[[152 140 154 154]
 [114 102 115 113]
 [118 154 118 122]
 [149 110 147 145]]
=>
[[140 154]
 [102 115]]

[[124 110 136 111]
 [127 113 136 121]
 [140 149 105 140]]
=>
[[110 136]
 [113 136]]

[[131 127 114 125]
 [129 126 121 124]
 [127 120 103 122]
 [118 113 102 118]]
=>
[[127 114]
 [126 121]]

[[141 114 108 123]
 [115 150 111 147]
 [145 152 147 134]
 [103 108 120 114]
 [142 122 125 108]]
=>
[[114 108]
 [150 111]]

[[123 107 111]
 [142 152 156]
 [141 153 157]]
=>
[[107 111]
 [152 156]]

[[155 150 134 122 151]
 [156 150 133 120 150]
 [132 133 121 104 131]
 [100 106 124 137 106]
 [146 153 153 152 156]]
=>
[[150 134]
 [150 133]]

[[146 121 103 127 106]
 [132 128 125 126 126]
 [127 131 129 129 132]]
=>
[[121 103]
 [128 125]]
---
[[128 133 109 121]
 [131 127 120 114]
 [131 125 120 117]
 [135 124 112 107]
 [140 128 119 107]]
=>
[[121 114 117 107 107]
 [109 120 120 112 119]
 [133 127 125 124 128]
 [128 131 131 135 140]]

[[142 138 109 148 125 100 112 117 101 101 123 122 135 111 100 109]
 [113 113 100 123 106 135 110 109 121 135 112 113 110 107 131 101]
 [107 106 101  99 104 138 103 105 133 138 100 104 107 110 135 101]
 [ 99  99 100 107  99 102 100 101 120 102 101 103  99 104 102 100]
 [150 150 156 154 152 120 153 151 126 120 155 150 151 147 122 156]
 [150 152 156 155 152 119 153 150 123 119 155 149 151 146 121 157]]
=>
[[109 101 101 100 156 157]
 [100 131 135 102 122 121]
 [111 107 110 104 147 146]
 [135 110 107  99 151 151]
 [122 113 104 103 150 149]
 [123 112 100 101 155 155]
 [101 135 138 102 120 119]
 [101 121 133 120 126 123]
 [117 109 105 101 151 150]
 [112 110 103 100 153 153]
 [100 135 138 102 120 119]
 [125 106 104  99 152 152]
 [148 123  99 107 154 155]
 [109 100 101 100 156 156]
 [138 113 106  99 150 152]
 [142 113 107  99 150 150]]

[[146 124 116 131 126 113 127 146 146 119 130 132 124]
 [119 132 147 124 130 151 132 120 119 140 125 123 132]
 [143 116 133 117 117 134 121 144 143 126 118 118 116]
 [133 137 128 138 138 125 137 135 133 138 137 138 137]
 [129 138 138 136 139 137 138 131 130 149 135 134 138]]
=>
[[124 132 116 137 138]
 [132 123 118 138 134]
 [130 125 118 137 135]
 [119 140 126 138 149]
 [146 119 143 133 130]
 [146 120 144 135 131]
 [127 132 121 137 138]
 [113 151 134 125 137]
 [126 130 117 138 139]
 [131 124 117 138 136]
 [116 147 133 128 138]
 [124 132 116 137 138]
 [146 119 143 133 129]]

[[136 133 120 123 124 126]
 [136 136 138 139 139 136]
 [132 129 140 141 129 129]
 [137 136 108 113 125 129]
 [140 145 106 111 141 143]
 [129 132 130 129 138 135]
 [134 137 116 117 136 135]
 [133 132 153 152 140 137]
 [126 121 131 130 116 118]
 [134 133 127 130 129 132]
 [133 134 136 136 139 137]]
=>
[[126 136 129 129 143 135 135 137 118 132 137]
 [124 139 129 125 141 138 136 140 116 129 139]
 [123 139 141 113 111 129 117 152 130 130 136]
 [120 138 140 108 106 130 116 153 131 127 136]
 [133 136 129 136 145 132 137 132 121 133 134]
 [136 136 132 137 140 129 134 133 126 134 133]]

[[124 121 129 119 136 130]
 [129 103 128 129 126 127]
 [124 134 126 127 121 127]
 [126 113 129 132 122 127]
 [127 141 128 128 130 124]]
=>
[[130 127 127 127 124]
 [136 126 121 122 130]
 [119 129 127 132 128]
 [129 128 126 129 128]
 [121 103 134 113 141]
 [124 129 124 126 127]]

[[135 126 143 132 148]
 [141 143 153 126 104]
 [146 106 127 140 150]
 [113 108 105 112 113]
 [110 132 107 145 130]
 [120 145 133 111 127]
 [135 150 144 110 138]
 [138 147 148 143 110]]
=>
[[148 104 150 113 130 127 138 110]
 [132 126 140 112 145 111 110 143]
 [143 153 127 105 107 133 144 148]
 [126 143 106 108 132 145 150 147]
 [135 141 146 113 110 120 135 138]]

[[116 110 138 125 116 128 129 110 110]
 [144 127 136 136 118 141 132 127 132]
 [120 108 135 126 113 126 128 108 108]
 [124 105 146 133 107 130 135 104 105]
 [123 123 109 121 131 112 115 123 121]
 [118 149 126 122 148 128 128 149 144]
 [146 119 123 133 115 132 126 118 122]
 [134 119 147 142 114 137 148 119 122]
 [131 110 154 144 108 134 146 110 113]
 [132 106 131 133 109 126 129 106 110]]
=>
[[110 132 108 105 121 144 122 122 113 110]
 [110 127 108 104 123 149 118 119 110 106]
 [129 132 128 135 115 128 126 148 146 129]
 [128 141 126 130 112 128 132 137 134 126]
 [116 118 113 107 131 148 115 114 108 109]
 [125 136 126 133 121 122 133 142 144 133]
 [138 136 135 146 109 126 123 147 154 131]
 [110 127 108 105 123 149 119 119 110 106]
 [116 144 120 124 123 118 146 134 131 132]]

[[119 131 123 128 140 126]
 [114 138 146 149 140 109]
 [120 129 122 127 139 127]
 [121 128 129 134 139 122]
 [140 119 109 107 119 146]
 [145 115 108 104 113 149]]
=>
[[126 109 127 122 146 149]
 [140 140 139 139 119 113]
 [128 149 127 134 107 104]
 [123 146 122 129 109 108]
 [131 138 129 128 119 115]
 [119 114 120 121 140 145]]
---
[[115 137 105 153 102 122 131 112 146]
 [112 146 121 126 119 117 132 132 135]
 [136 118 116 135 121 122 128 110 140]
 [125 129 118 143 124 122 141 127 132]
 [122 130 117 149 117 132 138 127 130]
 [143 117 156 100 157 139 120 144 108]
 [124 132 141 125 138 138 128 145 113]
 [131 129 132 114 130 124 118 125 130]]
=>
[[131 129 132 114 130 124 118 125 130]
 [124 132 141 125 138 138 128 145 113]
 [143 117 156 100 157 139 120 144 108]
 [122 130 117 149 117 132 138 127 130]
 [125 129 118 143 124 122 141 127 132]
 [136 118 116 135 121 122 128 110 140]
 [112 146 121 126 119 117 132 132 135]
 [115 137 105 153 102 122 131 112 146]]

[[113 132 126 134]
 [152 105 150 103]
 [134 136 150 118]]
=>
[[134 136 150 118]
 [152 105 150 103]
 [113 132 126 134]]

[[132 119 135 112 136 117]
 [111 139 119 129 132 134]
 [127 139 117 145 118 141]
 [137 114 140 113 123 114]
 [141 147 112 139 118 145]
 [139 130 130 151 108 139]
 [145 132 131 138 110 135]
 [120 137 126 129 124 129]]
=>
[[120 137 126 129 124 129]
 [145 132 131 138 110 135]
 [139 130 130 151 108 139]
 [141 147 112 139 118 145]
 [137 114 140 113 123 114]
 [127 139 117 145 118 141]
 [111 139 119 129 132 134]
 [132 119 135 112 136 117]]

[[118 143 124 139 134 131 150 136 122 133 119 115 122 123 131]
 [124 133 132 129 123 134 129 122 128 125 121 132 126 130 129]
 [135 128 125 130 129 128 127 127 128 126 126 131 133 127 127]]
=>
[[135 128 125 130 129 128 127 127 128 126 126 131 133 127 127]
 [124 133 132 129 123 134 129 122 128 125 121 132 126 130 129]
 [118 143 124 139 134 131 150 136 122 133 119 115 122 123 131]]

[[129 144 119 144 131 126 116 119 126 137]
 [135 133 129 128 136 136 117 123 130 131]
 [141 131 135 129 139 128 107 118 134 127]]
=>
[[141 131 135 129 139 128 107 118 134 127]
 [135 133 129 128 136 136 117 123 130 131]
 [129 144 119 144 131 126 116 119 126 137]]

[[127 136 128 137 112 123 141 125 125]
 [122 129 140 128 100 133 125 134 133]
 [126 126 132 124 129 136 137 126 143]
 [132 128 151 146 154 124 132 126 137]
 [135 132 113 119 120 129 130 126 124]
 [129 122 144 124 128 117 120 127 126]
 [125 119 126 130 127 130 145 130 129]
 [120 133 135 135 112 139 117 127 127]
 [123 136 116 135 152 124 120 133 135]]
=>
[[123 136 116 135 152 124 120 133 135]
 [120 133 135 135 112 139 117 127 127]
 [125 119 126 130 127 130 145 130 129]
 [129 122 144 124 128 117 120 127 126]
 [135 132 113 119 120 129 130 126 124]
 [132 128 151 146 154 124 132 126 137]
 [126 126 132 124 129 136 137 126 143]
 [122 129 140 128 100 133 125 134 133]
 [127 136 128 137 112 123 141 125 125]]
